A single turn carries every row of the set below to another of its rows. Some are shown first; where does it send the rows asked next?
Q115: 25  25  12  -48  -13  25  -15  2  -10  -33  46  29  1  -3  21  44  -40  16
Q944: -1  3  41  -47  11  -18  -54  -19  -30  -47  6  1  -13  -29  2  -9  24  -1
Q67: 19  14  14  -12  -1  31  -68  1  19  -4  30  11  -10  -28  22  44  -18  40
Q170: 31  50  17  -13  9  22  -80  -23  -19  -44  61  28  -22  -5  26  6  18  1
Q588: -13  17  47  -48  -10  -34  -47  5  -22  -45  15  5  -17  -7  10  -6  22  -22
Q287: 28  53  18  -13  9  19  -79  -20  -21  -42  60  29  -25  1  27  6  21  -2
Q723: -29  0  49  -12  -17  -25  -37  -5  5  -44  42  0  -5  -39  -3  5  -16  -12
Q634: 19  18  18  -11  -13  26  -65  10  28  -9  39  12  -8  -25  25  44  -25  33
Q77: -7  18  50  -47  -23  -34  -44  10  -9  -53  25  6  -10  -11  14  -8  9  -27
Q32: -3  29  14  -13  -1  15  -64  17  5  12  23  13  -26  4  22  49  4  27
Q232: -41  7  47  -13  -9  -33  -36  -1  -8  -34  33  0  -16  -23  -5  9  2  -14
Q181: 9  28  6  -48  9  22  -18  -2  -36  -15  27  28  -15  12  14  48  -12  21
Q62: 9  -3  42  -47  7  -12  -54  -23  -22  -56  12  0  -4  -43  3  -12  11  3
Q681: 12  25  21  -11  -22  19  -62  21  31  -6  42  14  -9  -13  29  46  -25  22
Q220: -24  -9  44  -12  0  -17  -42  -21  -5  -43  33  -2  -5  -51  -9  4  -10  4
Q908: 27  19  8  -48  -2  31  -18  -8  -17  -32  40  28  1  -11  17  44  -37  26
Q823: -29  -7  42  -12  8  -18  -42  -22  -13  -37  26  -4  -11  -45  -11  6  0  5
Q369: 14  -2  45  -46  -7  -12  -52  -18  -9  -64  21  2  2  -47  7  -13  -2  -2
Q416: 16  21  5  -48  13  28  -20  -11  -34  -19  26  27  -11  0  13  46  -17  29
Q254: 6  33  8  -48  -1  15  -15  8  -30  -16  33  29  -15  19  18  48  -15  12
Q431: -42  4  44  -13  1  -30  -39  -8  -16  -30  27  -1  -18  -26  -8  8  9  -7
Q837: -36  6  49  -12  -17  -32  -35  0  0  -39  39  1  -11  -28  -3  7  -8  -15
Q249: 35  50  19  -13  1  23  -78  -20  -11  -50  68  29  -18  -8  28  5  10  -2
Q310: 12  4  49  -46  -20  -19  -48  -5  -1  -67  29  4  3  -40  12  -12  -8  -12
Q139: 33  53  20  -13  -3  19  -77  -16  -9  -50  70  29  -19  -3  30  5  9  -6
Q850: -24  -6  47  -12  -10  -20  -39  -14  3  -47  39  -1  -3  -48  -6  4  -17  -4
Q915: 10  35  11  -48  -11  14  -13  13  -20  -22  39  31  -10  18  21  47  -25  7
Q668: 35  49  18  -13  6  23  -79  -24  -15  -49  64  28  -20  -9  27  5  14  1
Q89: 3  12  51  -47  -28  -27  -45  5  -1  -62  31  6  -2  -25  15  -10  -4  -23
Q627: 4  32  20  -12  -22  13  -60  27  25  1  39  14  -16  0  29  47  -16  17
Q55: -10  11  43  -48  4  -28  -50  -7  -31  -42  7  3  -17  -15  6  -7  29  -11
Q503: 24  17  6  -48  9  32  -21  -12  -26  -27  32  27  -4  -9  14  44  -27  30
Q964: 3  22  12  -13  8  22  -68  6  2  11  20  11  -23  -8  20  48  3  37
Q239: 26  55  18  -13  4  16  -78  -15  -19  -42  62  30  -25  5  28  7  21  -6
Q400: 30  55  21  -13  -3  17  -76  -12  -11  -48  69  30  -21  1  30  6  12  -9
Q774: -2  32  18  -12  -13  11  -62  25  14  8  31  14  -23  7  27  49  -4  19
Q441: 12  16  12  -12  8  29  -69  -1  8  4  23  10  -17  -21  19  46  -6  42
Q598: 17  31  13  -48  -17  19  -13  11  -13  -29  46  31  -4  8  22  46  -36  9
Q780: 27  56  20  -13  0  15  -76  -12  -15  -44  66  30  -24  5  30  6  17  -9
Q899: -36  -2  42  -13  7  -23  -42  -18  -18  -31  24  -3  -16  -35  -11  7  8  0

Q67 goes to -> Q441
Q416 goes to -> Q181
Q310 goes to -> Q369
Now these:
Q232 goes to -> Q837
Q287 goes to -> Q239

